Rotation paths and how fast each direction turns (degrees per step):
Each turn is a multiple of 5 degrees from 10 to 175, or 0.
Each row of a path follows its step; steps can be skipped.

step 0: [-1.17  2.73 -1.39  1.06 -4.73  0.75  0.44  0.28 -1.24  0.19  2.16 -2.70
  1.16  0.58 -0.63 -1.24 -1.21 -1.03  0.49  0.48  1.51  2.67 -1.48  0.74
  2.56 -0.31  4.04  1.18  1.26 -0.40  0.18 -0.66  1.39 -3.89 -1.16  1.80
 -0.37  0.16 -1.10  0.13  1.76  0.78 -0.14  2.28  0.35 -1.21]
step 1: [-0.98  0.36 -1.81  0.08 -1.44  1.32  1.26 -0.08  0.86  3.71  0.55  1.69
 -0.33 -1.53  2.29 -1.38 -4.52 -2.17 -0.76 -1.91 -1.21  0.46 -0.54  1.36
  3.48 -1.82  3.28  1.68 -0.01  0.65 -1.54  1.70 -0.68  1.42 -0.69  0.79
 -0.34  0.33 -0.23  2.38  0.93  0.87 -0.85 -0.12 -0.66 -3.09]
step 2: [ 0.85  0.92 -1.15  2.32 -1.82 -0.11  2.21 -1.22  0.22 -1.14 -0.06 -1.42
 -0.63  1.21  1.02 -1.97 -1.85 -2.71  2.17 -1.78 -0.27 -0.51  1.77  0.08
  2.88  0.31 -0.56  1.32  0.00  3.48 -1.24  1.93  1.26 -0.47 -0.05 -1.78
 -3.72 -1.37 -0.30  0.16  3.25  3.18  1.64 -0.19 -2.25 -0.01]
step 3: [-1.84  2.31 -0.67  1.67 -1.99  1.26  0.42 -3.64  1.54 -0.36  0.56  0.39
  0.01 -0.50 -1.82 -0.36 -2.52 -1.38  0.67 -1.66  1.22  0.34 -0.23 -1.86
  1.95  0.56  4.13 -1.13 -0.20  0.59 -1.86 -0.02 -0.75 -4.58  0.60  0.05
 -0.23  1.54 -2.97 -0.79  1.75  2.26  0.76 -0.08  1.82  0.88]
step 4: [-1.63 -0.84  0.73 -2.91 -2.96  2.70  0.15  1.05  0.55  1.70  0.42  2.47
 -1.16  0.41  1.83 -1.76 -2.78  1.56 -0.20  0.89 -1.65  0.65  1.93 -2.67
  2.73 -1.56  2.62  1.56  0.06 -0.17 -1.55  2.33 -1.01 -0.43  0.44 -1.15
 -0.73  1.36 -1.47  0.36  1.40  4.15 -0.21 -0.16 -1.19 -0.46]
step 5: [ 1.30  0.13  0.38  2.04 -3.85 -1.14  1.58  2.55 -0.70  2.20  0.54 -1.10
 -1.61  2.32 -0.31 -1.99 -1.34  0.16  0.56  0.05 -1.26 -2.40  1.78  0.13
 -0.02 -1.48  2.06  0.24 -0.43  1.45  0.42 -0.15  0.37 -4.07 -1.66 -0.26
 -1.93 -1.46 -1.97  0.02  4.26  1.35  1.39  0.00 -2.15 -0.37]
step 6: [-0.23 -0.72  1.49  0.36 -3.06  1.33  1.47 -3.20  1.30  1.64  1.71  0.41
 -0.17 -0.19  0.11  0.36 -4.32 -3.01 -0.31  2.17  1.95 -1.40 -1.15  1.86
  1.39 -0.04  4.01 -0.61 -1.61  0.79  0.47 -1.89  0.99 -1.74  0.45  0.40
  1.55  0.39 -2.52  2.01  1.72  1.61 -0.67 -0.19 -1.22  0.56]
step 7: [-2.04  0.32 -0.90 -1.55 -1.09  1.49  1.89  2.70  0.49 -0.26 -2.06  1.42
  0.09 -0.17  1.60 -2.73 -2.39 -0.67  0.05  0.36  2.05  0.18  1.56  1.99
  0.48 -0.35  3.88  1.13 -0.25  2.95 -1.21 -0.43 -0.17  0.95  0.71 -2.02
 -1.99  1.26  0.63  1.53  0.98  4.36 -0.51  1.35 -2.36  1.97]
step 8: [ 2.09 -0.16 -2.11 -0.11 -2.69 -2.84  0.35  0.14  1.58 -1.96 -1.83 -0.28
 -0.11  1.45 -1.67 -1.50 -3.17  0.26 -0.21 -1.03  1.72 -1.50 -0.36 -0.22
  0.24 -1.53  2.83  0.86  0.10  2.53  1.11  0.38 -1.24 -4.47  1.31 -0.51
 -3.56  0.96 -1.07  0.87  1.61  0.92  0.41 -0.36 -0.82 -2.43]
[-0.98 -0.17  0.68  0.57 -0.15 -0.79  0.03 -0.03  1.04 -0.23  0.47  0.09
  0.20 -0.24  0.14  0.35 -0.59 -0.24 -0.51 -0.51  0.33 -0.57 -0.53 -0.62
  0.33 -0.56 -0.16  0.71  0.26 -0.18 -0.19  0.00 -1.04  0.22  0.92 -0.05
  1.41 -0.16 -0.66  0.13 -0.23 -0.61 -0.74 -0.39 -0.58 -0.35]
140
[ 0.10 -0.73  0.34 -0.16  0.45  0.46  0.22 -1.00 -0.18  0.65  0.82 -0.22
 -0.75  0.48  0.19 -0.78  0.32  0.60  0.18  0.04  0.32 -0.17  0.44 -0.91
 -0.16  0.21 -0.48  0.15 -0.83  0.02 -0.67 -0.29 -1.69 -0.18 -1.01  0.25
  0.08 -0.10 -0.38 -0.44  0.50  0.09 -0.15  0.09  0.06  0.76]
45
[-0.39 -0.11  0.05 -0.57  0.41 -0.42 -0.52 -0.31  0.07 -0.84 -0.53  0.68
  0.17 -0.34 -0.44 -0.72  0.52  1.01 -0.32  0.16 -0.08 -0.05  0.03 -1.52
  0.11  0.12 -0.38 -0.97  0.88  0.33 -0.17  0.82  0.39 -0.89  0.41 -0.14
 -0.16  0.61 -0.64 -0.51  0.35  0.57 -0.27 -0.37  0.31 -0.48]
70
[-0.94 -0.75  0.56  0.39 -0.94  0.10 -0.73 -0.76 -0.97 -0.10 -0.72  1.00
  0.11 -0.22  0.69  0.14 -0.17  0.33  0.35  0.04  0.08  0.88  0.70 -0.24
 -0.25 -0.65 -1.00  0.41 -0.19  0.59 -0.28 -0.18  0.37  0.27  0.19  0.03
  0.10 -0.32  0.74  1.16  0.12  0.07  0.09  0.21 -0.29  0.22]
140

step 0: [ 1.72 -1.56 -0.79  2.91 -1.51  2.19  0.55  1.51  2.21  0.34  0.25 -2.13
  2.65  1.43  0.77 -1.66  0.81  1.71  1.61 -0.03 -2.66  0.42  2.60 -0.79
 -1.88  3.11 -2.19  0.26  3.58  2.20  0.23  0.62 -1.81 -1.39  4.14 -0.70
 -0.13  0.31  1.01 -0.64 -0.80 -0.53 -1.56 -0.78  0.94  0.34]
step 1: [-0.91  0.30 -2.50  1.47 -0.62 -0.71  0.15  0.33 -1.13  1.99  0.77 -2.41
  5.53  0.91  1.91  3.60  0.14  0.71 -0.15 -0.14 -1.19 -0.48  1.01  0.86
 -2.44  2.32  1.65  0.14  1.11 -0.04  1.61  1.16  0.28  1.05  0.05 -0.77
 -3.41 -1.19  1.87  1.64 -1.39  0.44 -1.65 -0.79  0.78  3.68]
step 2: [ 2.35  0.07  0.51  1.45 -2.64 -1.34 -0.42 -1.19  0.30  0.94 -0.88 -1.14
  1.12 -2.02  1.30 -1.15 -0.19  1.70  0.86 -0.75 -1.23 -0.31 -0.44 -0.87
 -2.44  1.04  0.15  1.15 -0.38  0.01 -1.53 -0.81  2.48 -0.76  3.81 -2.32
 -2.35 -0.14 -0.93  5.53 -0.82 -0.75 -1.70  2.87  0.72  2.92]
step 3: [-0.14 -1.06 -1.63 -1.92 -0.48 -0.89  2.34  1.54 -0.56  3.89 -0.21 -1.48
 -0.59 -2.70  4.48  1.79 -0.98 -0.53  0.82  1.30  0.05 -3.90 -0.72 -0.18
 -1.80  0.52 -1.17 -0.84  1.22 -0.40 -0.74 -0.85  0.63  1.88  0.46  0.47
 -1.83 -0.38  1.43  4.95  1.50 -0.49 -0.62  1.16 -0.23 -1.37]
step 5: [ 2.79 -0.48 -1.44 -0.64  2.27 -0.67  0.11 -0.68 -1.77  3.85 -3.74  2.86
 -0.51  0.43  1.60  3.99 -0.61 -0.94  1.34  3.08  2.05 -2.80  0.29  2.66
 -1.78  1.14  0.84  0.15  1.44  1.65 -0.71 -0.11  1.02 -1.83  0.88 -1.39
 -0.76  1.60 -0.25 -1.47  0.50 -1.00  0.09 -1.08 -0.46  0.03]
step 6: [ 2.56  1.88  2.67 -0.36 -1.10  2.30 -2.97  1.44  0.85 -0.07 -3.09 -0.87
  0.65  2.12  0.97  1.58 -1.78 -0.19  1.18  0.85  0.57 -2.43 -1.92 -0.74
 -2.35  0.38 -1.60  0.13 -0.08  2.03 -2.36  2.85  0.28 -1.32  3.73 -2.03
  0.51  0.04  0.26 -0.96 -2.07 -0.46  0.25 -2.09 -2.29 -1.39]
step 7: [ 1.83 -3.93 -2.38  0.83 -0.59  1.42 -1.32  2.01  1.58  5.12  0.01 -2.23
  1.54  0.87  0.18  1.80 -1.20  0.65  0.14  0.82 -0.45 -1.42 -2.22 -1.83
 -2.67  0.07 -1.70  0.20  1.82  1.14  1.70  1.78  0.20 -2.58 -0.10 -0.77
  1.17 -0.74 -0.18 -2.71  0.25  1.94 -0.44 -1.97 -0.63  1.00]
step 8: [-0.63  1.64 -4.27  1.64 -0.33  0.00 -2.54  2.02  2.72  0.06  1.11 -0.63
  0.95  1.37  0.64  2.12 -0.66  4.13  0.37 -1.49 -1.17 -0.84 -0.29 -0.90
 -1.82  3.89 -1.90  0.13 -2.64  2.32 -0.02  1.26  0.08 -0.80  2.13 -0.98
 -0.16  0.14 -1.16 -0.22 -2.41  0.20 -2.72 -0.01  0.20  1.67]
step 9: [-0.81 -4.81 -2.29  0.65  0.44  0.52 -0.90 -1.46  0.34  2.54  2.63  0.03
  0.64  1.71  2.73  0.05  2.30  1.26  0.90  0.24 -0.96 -0.37  0.21  0.25
 -3.91  0.59  0.90  1.09 -0.98  1.51  2.04  2.95  1.92  0.54  1.24 -2.01
 -1.40  0.53  0.18  3.09 -1.19 -2.11 -1.47  1.77 -0.70  0.66]
[-0.97  0.15 -0.55  0.31  0.07 -0.43 -0.02 -0.01 -0.03  0.61 -0.02  0.44
 -0.11  0.14 -0.70  0.85 -0.26 -0.10  0.14  0.25  0.04  0.50  0.98 -0.06
  1.03  0.30  0.34 -0.31  0.36  0.16 -0.54  0.45  0.02 -0.35 -0.52 -0.27
 -0.05  0.32  0.00 -0.32 -1.23  0.03 -1.44  0.03  1.46  0.10]
100
[ 0.45  0.33 -0.69 -0.02  0.42 -0.62 -0.60 -0.19  0.84  0.08 -0.62  0.08
 -0.50  0.31  0.02 -0.59  0.75  0.12  0.11  0.46 -0.29 -0.21  0.38  0.39
 -0.45 -0.41  1.29  0.38  0.12 -0.69 -0.08 -0.19  0.59  0.61  0.15  0.63
 -0.26 -0.70 -0.76  0.29 -1.39 -0.05  0.38 -1.11 -0.08  0.02]
100
[ 0.46 -1.16 -0.33  0.20  0.13  0.18 -0.79 -0.82  0.21  0.04  0.00  0.18
 -0.35 -0.24 -0.17 -1.56 -0.03 -0.31  0.44  0.90 -0.03  0.43  0.14 -0.18
  0.18 -0.42  0.03  0.01  1.22  0.53  0.38 -0.32  0.69 -0.22  0.21 -1.15
  0.11  0.19 -0.27 -0.07  0.71  0.85 -0.29  0.47  0.41  0.31]
155
[-0.33 -0.28 -0.12 -0.63  0.40 -0.25 -0.20 -0.05  0.08 -0.21 -1.21 -0.07
 -0.17 -1.19 -0.22  0.32 -0.22 -0.89 -0.24  0.89  0.52 -0.30  0.03  0.64
  1.06 -0.71 -0.99 -0.27 -0.54  0.02 -0.07 -0.07  0.39 -0.77  0.79 -0.09
 -0.32 -0.74  0.14 -0.53  0.07 -0.99  0.43 -0.37 -0.09 -0.28]
45
[ 0.53  0.63 -0.42 -0.11 -0.98  0.04  0.24 -0.27 -0.93  0.12 -1.38  0.10
 -0.09 -0.09 -0.64  0.33  0.33 -0.55 -0.06 -0.24 -0.38 -0.86 -0.43  0.02
 -0.02 -0.32 -0.63 -0.16  0.90 -0.44 -0.86  0.03  0.67  0.96 -0.33  0.50
 -0.62  0.92 -0.37  0.07  0.32  0.47  0.22  0.63  0.41 -0.04]
35
[-0.55 -0.63 -0.17  0.18  0.02  0.33 -0.69  0.82 -0.59  0.14  0.60 -0.26
 -0.73  0.90 -0.12  0.34 -0.08  0.12 -0.14 -0.24  0.55  1.02 -0.06  0.87
 -0.26 -0.05 -0.58 -0.59  0.14  0.02 -0.38  0.72  0.36 -0.18  1.14  0.85
 -0.36  0.15 -1.24 -0.47  0.11  0.85  0.56 -0.23 -0.14  0.11]
40
[ 0.34 -0.33 -0.96 -0.39 -0.60  0.13  0.60  0.91 -0.68 -0.58 -0.33  0.13
  0.85  0.52 -0.21  0.03  1.26  0.00  0.38  0.27 -0.78  0.23 -0.33 -0.28
 -0.03 -0.72 -0.07 -0.88 -0.75  0.57  0.47 -0.37 -0.02 -0.39  0.32 -0.58
  0.86 -0.08  0.08 -0.52 -1.01  0.62 -0.13  0.03 -0.29 -0.04]
45

step 0: [ 2.18 -0.80  1.80  0.93 -2.48 -2.01 -2.14  1.94  0.95 -2.76  3.18  2.45
  0.86 -2.30  0.35 -0.14  2.50  1.02  0.84  2.01  1.99  5.21  1.37 -0.72
 -0.75 -0.78 -1.37 -1.72  0.14 -2.55  0.54  0.77  1.54 -1.15  1.34 -0.23
  0.02  2.08  1.77  3.00  1.92  1.61 -2.08 -2.64  1.51 -2.22]
step 1: [ 2.17  1.00  0.42  1.70 -1.92 -1.46  0.37  3.85  0.49 -0.52  0.78 -0.51
  4.17 -1.54 -2.11  2.04  0.60  3.57 -0.88  2.43 -0.37  0.05 -0.45 -2.66
  1.52  2.36 -2.15  0.17  3.76 -1.34  0.03  0.38 -2.70  1.74 -1.92 -0.53
 -1.76 -1.56  1.30 -1.74 -0.15  4.43  0.02 -1.01  0.56  0.96]
step 2: [ 1.17 -3.98  0.87  1.33  0.07 -0.19  1.87  2.11 -1.10 -2.52  0.15  2.21
  2.21  2.13  0.13  0.85  3.21  2.18  0.57  2.79 -0.25  1.65  2.36  0.64
  1.59 -2.54  2.94 -1.79  0.17  2.06  3.64  0.12 -3.08  0.80  0.76  1.26
  1.21  1.92 -0.90 -1.28  2.61  2.76 -0.23 -1.65  1.89  0.72]
step 3: [-0.35  0.03  0.01  1.12 -4.81 -1.07 -0.08 -0.86 -1.62  2.05 -1.26  0.22
  0.72 -1.18 -2.33 -1.30 -0.89  1.35 -2.72  5.22  1.47  1.95  2.59 -0.36
  1.67 -2.34 -0.10 -1.06  2.70  2.63 -1.68 -0.57 -2.50 -0.32 -4.05 -1.05
  2.04 -0.11 -0.40  0.16 -0.23  0.38 -1.41 -3.41  0.23  0.75]
step 4: [ 1.10 -0.51  2.64  2.12 -2.94 -1.26  1.13 -0.83 -1.43 -2.48  3.20  2.56
  0.39 -1.88 -0.85 -2.71 -1.30  1.75  3.46  2.86  0.09  4.02 -0.04 -3.29
 -1.70 -0.34 -1.62 -1.42 -1.87  0.85  3.42 -0.42  0.93 -1.59 -1.07 -0.90
 -0.97  1.79 -1.16 -0.86  1.34  0.16  0.37 -1.67  1.43  2.82]
step 6: [ 1.06  0.33  0.37  0.97 -0.21 -1.67  0.50  1.35  0.98 -2.80  0.42 -0.40
  2.92 -2.01 -3.37 -1.36  5.46  2.59  1.20  2.61 -0.55  3.70 -0.82  1.17
 -1.33 -1.57  1.46 -2.33  2.67 -1.09  0.83  0.66 -1.52  1.75  1.36  1.85
 -1.04 -0.99  0.00 -1.36  2.09  0.84 -1.64  0.21  1.73  3.82]
step 7: [-0.86 -2.53  1.76  1.03 -1.08 -1.48 -0.69  1.39 -1.79  0.66  0.57 -0.42
  1.81  1.31 -1.28 -1.32  2.14  1.03 -2.69  1.70  1.52  2.13  1.29 -3.31
  1.69  1.07  2.10 -0.88  4.47  2.27 -1.14  0.95 -0.79 -0.28 -1.38  1.93
 -0.46  0.76 -0.45  2.62  0.50  2.95  1.99 -4.90  3.39 -0.88]
step 8: [-2.45 -0.69  2.63  3.06 -0.96 -0.28  2.47  0.80 -0.56 -1.80  0.39 -1.17
  1.17  0.38 -1.97  0.70 -1.04  2.08  2.07  5.13  1.66  3.57  1.59  0.31
  1.73 -0.26 -1.09  1.39  0.39  2.57  1.71  0.15 -0.87 -2.04  1.02 -1.61
 -0.32 -1.84 -0.42 -2.93 -0.69  1.30 -0.26 -3.44 -0.95  3.71]
step 9: [ 1.48 -2.34  3.72  2.03 -2.27 -0.50  1.20  4.71 -3.29  1.02 -1.12  3.44
  0.35 -1.00 -1.17 -0.46 -1.51  0.99  2.17  0.54  2.01  3.17  2.03 -0.79
 -0.27 -2.80  1.54 -2.04  0.18  0.02 -1.42 -1.57  1.58 -1.40 -4.12  0.34
  1.22 -1.18 -0.07  0.11  2.95 -0.08  0.70 -0.31  1.55  0.15]
[ 0.12  0.12 -0.98 -0.23  0.43  0.54  0.20  0.15  0.23 -0.74  0.60  0.05
  0.39  0.09 -0.23 -0.26  0.37 -0.05 -0.62  0.56  0.90  0.92 -0.51 -0.18
 -0.64 -0.36  0.07  1.19 -1.23  0.94  0.32 -0.08  0.26 -0.26  1.09 -0.15
 -0.15  0.36  0.12 -0.54  0.81  0.01 -0.61  0.44 -0.01  0.22]
175
[-0.45  0.69 -0.32 -0.03  0.53  0.38 -0.13  0.17 -0.82  0.21  0.58  1.31
  0.21 -0.13  0.35  0.10  0.28  0.10  0.14 -0.77  0.49  0.42  0.02  0.97
  1.37  0.20 -0.33 -0.49 -0.25  0.86  0.10 -0.08  0.37  0.17 -0.22 -0.07
 -0.35  0.28 -0.69  1.36  0.00  0.59 -0.13  0.27  0.78  0.00]
155
[-0.21  0.60 -0.58  0.71 -1.35  0.36  0.98  0.17  0.76  0.16 -0.46 -0.14
  0.32 -0.96 -0.22 -0.38  0.22 -0.29  0.61 -0.62 -0.48  0.46  0.21  0.39
  0.38  0.20 -0.09  0.92 -0.47  0.01 -0.67  0.05 -0.03  1.05 -0.70  0.50
 -0.90 -0.09  0.15 -0.41  0.58 -0.43  0.33 -0.19  0.32  0.11]
140
[ 0.34 -0.54  0.00  0.24  0.16  0.21  0.81 -0.10 -0.96 -0.54 -0.89  0.82
 -0.14 -0.47 -0.54 -0.06  0.72 -0.31 -0.41 -0.37  0.02 -0.50 -0.03  0.84
 -0.41  0.37  1.21 -0.17  0.73  0.26 -0.11 -0.73 -0.09  0.87  0.01 -0.44
  0.90  0.11  0.77  0.06  0.46 -0.22 -0.51  0.73 -0.54  0.44]
100
[ 0.82 -0.33 -0.49  0.02  0.56 -0.26 -0.27  0.33 -0.20 -0.37  0.60  0.11
  1.39 -0.74 -0.25  0.39 -0.07  0.39  0.34 -0.91  1.10  0.15 -0.46  0.08
  0.08 -0.50  0.19 -0.20 -0.15 -1.49 -0.21  0.07 -0.11  0.58 -0.26 -0.24
  0.13 -0.15 -0.38 -0.88 -0.63 -0.04  0.72  0.63 -0.16 -0.62]
80
[ 0.39  0.36  0.26  0.24  0.79 -0.52 -0.02 -0.38  0.60  0.06  0.33 -0.25
 -0.13 -0.13 -0.71 -0.90  0.17 -0.61  1.26  0.43 -0.15 -0.30 -0.40  0.82
  1.18 -0.36  0.79 -0.09 -0.40 -0.41  1.09 -0.36 -0.21 -0.54  0.17 -0.51
 -0.42  0.61  1.23 -0.08  0.02  0.07  0.07 -0.43  0.10 -0.03]
170
